(in the rows, 128 means zero)
The rows below fall into families. The same turns and mirrors carry the whole set onto itself and the rows of a family onto each other. For each named row, which other rows are in its family? Write them in the order they are listed.
These 32 rows form 4 families of 8 rows each.
Toba: [157 153 105 150 124 122 124 106 123 143 119  81]
rezi: [157 149 115 145 111 127 120 101 130 134 119  73]
sabid: [120 123 142 118  82 126 105 110  92 112 119 110]
mus: [144 135 107 122 119 161 106 138 128 155 169 121]
kat: [115 114 139 124  78 129  97 104  91 120 123 121]
rika: [158 145 107 143 118 143 128  99 121 152 117  84]
Dipe: [125 116 135 116  87 131 104 101  86 116 126 116]
pode: [103 120 129 139 120  95 136  89 133 117  80 139]
duvi: [111 149 127  85 111 146 125 119 125 149 101 102]
vik: [140 112 116 171  98  93 132 124 127 127 164 138]
famu: [149 124 107 115 117 150 115 140 125 147 178 121]
meki: [136 146  98 140 150 119 152 131 168 146 136 139]
bar: [122 134  97 147 154 121 150 129 166 150 140 146]
dig: [146 114 118 162 106  81 133 126 126 120 155 145]
nozev: [ 93 110 119 120 115 122 125 133 131 131 139 181]
Mun: [145 138 108 128 115 151 116 146 127 147 179 115]
divab: [ 97 120 131 145  98 103 153  97 117 128  88 142]
kap: [157 134 109 111 128 140 113 131 133 162 170 118]
Luku: [ 91 100 132 108 114 121 134 133 128 126 140 172]
kurul: [105 142 122 100 125 168 118 111 131 146 106 109]
Voko: [ 99 107 128 110 106  97 140 130 130 134 142 176]
Deget: [107 146 121  94 128 157 119 109 136 139  96 120]
Nezev: [106 142 129  91 130 159 121 120 138 147 101 109]
Rolag: [101 129 132 141 117  93 144 100 127 122  81 133]
Seda: [109 127 134 141 108  90 147  97 136 109  88 140]
Toz: [142 112 109 169 109  87 137 117 114 121 158 145]
piv: [124 110 141 104  91 128 104  89  93 127 114 125]
beko: [124 138 105 144 152 114 155 139 167 153 134 140]
Tafe: [132 145  98 143 134 117 164 141 158 159 146 134]
Gof: [163 149 109 139 126 124 118 107 134 138 116  80]
nulug: [145 102 112 165 112  96 142 112 123 139 159 154]
fuz: [ 86 108 131 121 107 123 136 128 124 124 143 179]

Which other rows belong to the same family as Luku? Toba, Dipe, famu, Nezev, Rolag, Toz, beko
Which other rows belong to the same family as duvi? rika, divab, kap, Voko, piv, Tafe, nulug

The rows below fall into families. The same turns and mirrors carry the whole set onto itself and the rows of a family onto each other. For each named row, which other rows are in its family? Write them in the order they are listed.
These 18 rows form 3 families of 6 rows each.
zagi: [110 128 119 145 118 128  97 107 152 111 101]
dedi: [100 110 110 152 132 149 142 153 147 158 194]
duf: [113 113 109 134 139 150 173 171 135 129 159]
Semu: [112 139 112 169 103 124  89 102 153 133 125]
Sokof: [106 125 114 146 146 140 153 156 172 148 171]
sezu: [ 98 133 134 150 119 131 139 164 152 171 179]
gufun: [114 126 118 139 107 133 110 121 126 100  92]
lofo: [116 107  97 148 127 141 107 100 133 100 112]
kobiz: [122 133 108 159  83 131 113 124 104 114 109]
Tekog: [105 119 113 154 111 147 151 168 123 157 187]
sagiz: [108 106 118 156 113 140  85  94 146 127 123]
boviv: [ 98  98 120 130 157 147 149 153 150 140 171]
sadek: [116  98 115 146 102 148 105 111 108 108 110]
Gemuz: [114 126 127 163  77 133  91 115 119 135 118]
ruk: [112 143 122 151 112 136 162 178 141 153 167]
Bif: [112 143 126 152  94 123  99 120 138 119  99]
Dop: [105  99 105 143 131 156 157 160 124 142 184]
Sini: [108 114 125 133 116 143 164 179 110 141 161]

Which other rows belong to the same family as kobiz? Semu, sezu, lofo, boviv, Sini
Which other rows belong to the same family as Bif? zagi, dedi, gufun, Tekog, Dop

